Families of rows that turns and mirrors carry onto each other, the same ones carrying the whole set onto itself: the rest of each named row's family, in list order
4 families of 8 rows
libir: [ 0.72 -2.44 -2.14  1.60  0.38 -0.65 -0.52 -1.12  1.04  2.21  1.76  0.55
 -4.30  4.24  0.21 -3.33]
nasep: [ 1.20 -2.00 -2.78  1.81  1.02  0.20 -0.95 -0.64 -1.62 -1.80 -1.50  0.48
 -1.03  1.41  1.10 -2.13]
faz: [-1.47 -0.66 -2.72  0.27  3.68  0.27  0.33  0.47  1.23  1.01 -0.59  3.28
 -3.94  1.46 -0.68 -0.96]
balu: [ 1.90 -2.90 -0.84  0.54  1.01 -0.10  0.65 -0.14  1.23  1.78  1.81  0.96
 -4.44  4.69 -1.08 -3.37]
Viguf: [ 2.50 -1.30 -3.32  1.45  2.48  0.77  3.10  0.04 -0.21  1.36  0.87 -0.81
 -3.46  2.07  2.02  1.08]
zaf: [ 2.59 -2.56 -1.20  1.85  1.10  1.06  2.84 -1.08  1.08 -0.53 -1.63 -3.15
 -1.78  5.15 -0.04 -2.83]
kilol: [ 1.47 -2.31 -2.39  1.43  0.31 -1.23 -0.05  0.09 -0.24  1.57  1.04  0.22
 -5.11  4.47 -0.60 -3.63]
Bar: [-0.73 -0.82 -2.99  1.03  1.83 -0.52  0.41 -1.14  2.79 -1.13 -2.90  1.69
 -3.01  3.94 -3.55 -3.02]
Buki: [ 1.30 -0.30 -3.15  1.86  0.95  1.02 -0.78 -1.49 -1.99 -1.11 -2.21  0.72
 -0.99  2.26  0.48 -2.13]
Boz: [ 1.83 -1.59 -2.24  1.51  2.16  1.72  2.83 -0.24 -1.14  1.57  1.35 -1.07
 -3.44  0.97  0.75  0.71]
zuz: [ 0.20 -0.84 -1.53  0.15  2.74  0.43  3.51 -1.05  3.90  1.53 -0.40 -0.83
 -5.45  4.65 -2.00 -0.35]
Tuzi: [-0.96 -0.86 -1.26  0.97  1.79 -0.46  0.01 -0.92  3.40 -2.37 -2.94 -0.09
 -2.72  3.59 -2.48 -3.38]
bez: [ 0.53 -0.33 -2.13  0.48  3.34  1.39  3.16 -0.49  1.27 -2.65 -3.64 -0.93
 -2.22  1.80 -1.12  0.88]
tos: [-1.31 -0.21 -3.05  0.19  2.70 -0.33 -0.12 -0.55  1.11  0.21 -0.24  2.81
 -4.74  0.91 -0.77  0.45]
depa: [-0.21 -0.44 -1.93  0.57  3.40  1.84  2.72 -1.74  2.48 -1.97 -2.81 -0.57
 -1.42  1.53 -0.20  1.28]
gezu: [ 0.40 -2.18 -2.20  1.86 -0.25 -0.18 -0.74 -1.39 -2.65 -0.68 -1.53  1.00
 -1.82  2.52 -0.01 -1.64]
ruki: [-0.44 -0.25 -2.28  0.16  3.69 -0.03 -0.05 -0.25  1.53  0.52 -0.29  2.98
 -5.23  1.39 -1.41  0.10]
Vek: [-0.58  0.17 -3.33  1.51  2.71  0.86  1.95 -1.39  0.97 -2.23 -3.75 -1.29
 -2.13  1.46  0.30  0.90]
roleb: [ 0.06 -2.47 -1.06  0.13  2.88 -0.31  3.43 -0.11  4.22  0.68  0.32 -1.15
 -5.45  3.82 -1.25 -0.23]
Susob: [ 0.91 -0.71 -2.03  0.23  3.97  0.96  3.37 -0.29  4.88  0.31 -0.37 -1.39
 -4.77  3.57 -0.73 -0.71]
fofu: [-0.48 -1.23 -2.04  0.49  1.54 -0.96 -0.17 -1.38  3.35 -2.04 -3.23  0.70
 -3.11  5.12 -1.44 -3.09]
satoz: [ 1.83 -2.50 -2.06  1.86  0.16  0.78  2.76 -1.40  0.73 -0.94 -1.65 -3.41
 -1.29  4.71  0.65 -2.49]
somi: [ 2.19 -1.94 -3.09  0.98  1.94  1.20  2.76 -0.74 -1.26  1.84  1.12 -0.23
 -3.80  2.57  1.73  0.91]
guk: [-1.16 -1.49 -0.97  0.63  1.20 -0.06 -0.50 -1.74  2.48 -1.82 -2.73  0.45
 -3.12  4.01 -2.86 -3.56]
Sikom: [ 2.85 -2.15 -1.57  1.77  0.01  0.43  2.42 -1.96  1.03 -1.48 -1.32 -3.70
 -2.45  4.72 -0.11 -1.36]
Vapi: [ 1.12 -2.56 -2.21  1.83 -0.26 -0.73  0.03 -1.09  1.12  0.91  1.34  0.97
 -4.86  4.16 -0.39 -3.93]
Kuro: [-1.19 -0.17 -2.85  0.94  3.60  0.92 -0.47 -0.28  0.76  1.62  0.70  2.14
 -3.72  1.97 -0.74  0.91]
gafo: [ 0.24 -0.28 -2.09  0.23  4.07  1.45  2.70 -0.57  1.12 -1.39 -3.27 -1.36
 -1.68  1.82 -0.43  1.52]
Gato: [ 1.98 -2.00 -1.27  1.03  1.94  1.26  2.25 -0.50 -0.50  0.67  0.98 -2.06
 -3.47  2.19  2.84  0.61]
dati: [ 2.42 -2.75 -1.41  1.09  0.15 -0.17  3.14 -1.34  1.52 -1.92 -2.60 -2.50
 -2.84  4.15  0.00 -3.31]
bizag: [ 0.16 -1.25 -0.74  0.02  2.86  0.32  3.95 -1.25  3.44  0.92  0.09 -1.79
 -5.50  4.39 -1.08 -1.11]
Padud: [ 1.15 -1.51 -3.59  2.09  0.89  0.33 -1.25 -0.33 -1.27 -1.39 -2.06  1.31
 -1.10  1.70  0.36 -1.31]

The rest of the family of Sikom: faz, kilol, Buki, Boz, depa, roleb, fofu
The rest of the family of libir: nasep, Viguf, zaf, zuz, bez, tos, guk
The rest of the family of Gato: balu, Bar, gezu, Vek, Susob, Kuro, dati

